(in the rows, 128 means zero)
One turn moves each row of this set onto another row. After a few examples, where does it send each row asked below?
J_416: [129 170 132 124 108 115 144  75 130 143 108 125 177 117 142 111 103 139
 120 130 112 102 115 119 141 142]
J_439: [116 152 168 112 136 128 120  62 142 104 134 110 139 116 123 118 117 123
 117 110 112 104 114 128 102 122]
J_420: [137 124 135 141 156 108 129 104 149 126 109 121 169 170 102 122 105 163
 139 117 140 143  98 165 148 110]
J_292: [123 112  86 139 126 145 109 162 126 111 186 148 164 117 105 119 138 123
 125  97 150 143 155 144 115 164]
J_754: [128 149 143 116 125 142 105  76 149  95 151 137 112 141 120 128 110  95
 121  77 131 127 124 149 132 102]
J_692: [102 141 125 150 103 153 127 109 135 126 101 107 104 129 157 101 134 100
 119 137 160 173 104 124 135 130]
J_916: [146 121 138 129 149 131 118  55 149 102 147 112 123 152 115 109 113 119
 136 100 125 125  88 164 113 123]
J_887: [106 120  72 126 130 151  92 173 115 106 165 140 161 109 131 131 133  94
 128 112 135 137 134 143 113 158]
J_28: [108 117  87 122 123 129  94 181 115 104 170 141 162 121 112 134 122 116
 123 100 149 130 128 139 121 170]
J_214: [136 115 109 115 159 124 156  88 138 143 114 116 131 142 159 116 140 112
 154 140 109 120 101 181 118 135]
J_440: [119 134  81 138 100 109 161  72 134 139 127 115 140 105 171 112 118 122
 132 108  86 132 123 135 139 123]
J_463: [104 163 152 141 145 119 115 107 143 132  91 125 163 161 108 125 114 142
 104 140 142 139 130 158 122 110]
J_94: [134 120  98 112 145 106 147  97 152 152 134 130 152 159 132 135 143 134
 118 120 110 111 141 177 114  95]
J_361: [108 167 126 117 141 146 159 102 141 151  93 123 162 139 147 134 139 109
 128 140 103 111 113 164 117 117]
J_755: [108 117  77 144 120 167 127 165 125 111 177 138 159  99 124 124 146 107
 138  95 132 153 138 141 116 162]
J_502: [103 115 129 157 137 123 138  96 134 119  97  91 121 122 155  97 124 131
 150 140 130 173  85 145 129 138]
J_259: [140 131 112 145 125  99 131  72 132 123 113 124 166 115 148 103  86 148
 157 117 108 141 107 137 166 132]
J_675: [126 119  81 149 108 154 120 164 124 117 180 142 172 114 108 115 133 129
 125  95 153 147 138 128 126 174]
J_633: [114 132  66 135 112 157  97 169 116 110 165 139 175 112 121 127 119 106
 125 100 139 137 117 125 132 164]
J_513: [133 135 143 124 133 142 121 132 151 135 106 123 175 150 107 130 128 158
 121 119 163 144 114 127 159  83]
J_427: [105 116  86 143 112 144 133 174 122 113 176 138 160 101 121 123 136 124
 138  92 141 150 135 133 127 178]
J_14: [124 115  81 121 121 161  91 164 117 109 176 130 168 113 116 124 138 109
 119 106 149 124 113 122 108 163]
J_213: [ 99 111  90 121 120 143 105 183 115 103 166 123 163  99 126 130 133 117
 131 103 140 135 113 120 119 165]
J_595: [ 73 160 164 147 119 116 136 100 135 111  96 101 118 126 138 115 111 121
 118 126 127 151 102 135 117 143]
J_66: [120 106  91 129 130 163 120 163 128 110 186 133 163 102 114 122 152 119
 132  97 143 141 142 136 106 159]
J_370: [ 91 109 129 145 130 132 144  96 151 116 129  79 103 132 137 116 153 128
 115 115 127 158  96 143  94 106]
J_192: [130 127 130  80 132 130 169 126 142 150 124 128 125 141 158 136 158 110
 136 123 131  99 109 155 129 129]
J_479: [138 130 120 147 107 113 112  55 149 112 156 106 141 136 110 103 106 148
 102  88 129 133 113 122 125 109]
J_676: [131 137 127 111 106  90 125 100 127 126 119 143 147  95 167 107  98 134
 137 119 127 128 153 117 169 130]
J_232: [100 122 114 155 117  86 152 132 146 145 102 110 155 154 123 123 123 172
 114 122 141 161 116 146 147 111]

J_214 moves to J_916
J_440 moves to J_370
J_463 moves to J_416
Now these:
J_66 moves to J_292
J_633 moves to J_213
J_754 moves to J_513

One turn moves each row of this set onto another row. After a few examples, where does it send each row asked below?
J_415: [134  84 131 140 111 131 144 141 124 110 157 139 119 140  84 136 142 138
 124 122 150  96]
J_907: [118 130  67 138 116 154 116 134 122 107  87 127 126 102 128 129 151 111
 128 131  98 148]
J_170: [126 154 136 157 169 140 124 125 203 131 110 150 151 152 166 152 125 129
 137 100 150 125]
J_118: [123  75 142 128 109 134 135 143 133 109 145 152 117 131  91 139 135 120
 116  91 130 108]
J_976: [123 132 145 126 150 102 162 159 169 123 122 128 139 123 105 117 107 117
 133 103 139 175]
J_138: [174 107  68 143 143 140  94  92 147 115 126 125 139 139 163 140 135 145
 123 133 159 107]
J_669: [128 151 122 160 187 143 125 128 197 126 109 142 156 153 166 151 120 129
 136 103 152 123]
J_222: [128 140 148 133 138  97 167 155 168 128 131 126 137 128 100 115 115 130
 139 121 150 167]
J_468: [168 116  98 137 102 134  92  85 160 127 130 144 131 138 162 143 149 148
 125 130 156 108]
J_770: [163  95  73 130 149 145  83  96 154 110 111 135 140 130 171 145 126 123
 112  99 137 120]
J_810: [157 104 105 125 109 138  81  89 168 122 115 154 130 128 171 147 138 126
 116  96 135 121]
J_320: [133 137 130 138 160 100 171 159 159 122 132 114 142 130  98 113 110 133
 140 129 156 164]
J_609: [116 137  85 137  92 150 117 129 130 113  92 137 120 102 127 130 159 116
 131 135 100 146]
J_915: [133 156 122 166 182 140 130 125 194 129 115 138 155 157 162 149 125 139
 141 117 161 117]
J_975: [126 135  59 146 119 152 123 132 116 107  96 118 127 108 123 127 155 124
 134 151 111 140]
J_50: [137  73 105 142 148 138 145 148 113  99 151 125 127 140  86 134 129 132
 120 117 147  99]
J_379: [128 129 126 132 171 103 165 162 160 117 123 115 144 125 104 116 103 120
 134 111 144 172]
J_929: [124 143  77 145  94 148 123 128 123 114 100 127 123 108 121 127 164 129
 137 154 114 138]
J_293: [130 159 135 163 164 137 129 123 200 134 117 147 150 155 161 150 130 140
 142 115 159 119]
J_125: [126  64 114 130 146 140 134 150 122  98 139 138 126 130  94 139 123 113
 111  87 127 110]

J_609 moves to J_929
J_468 moves to J_138
Now these:
J_379 moves to J_976
J_50 moves to J_125
J_669 moves to J_170

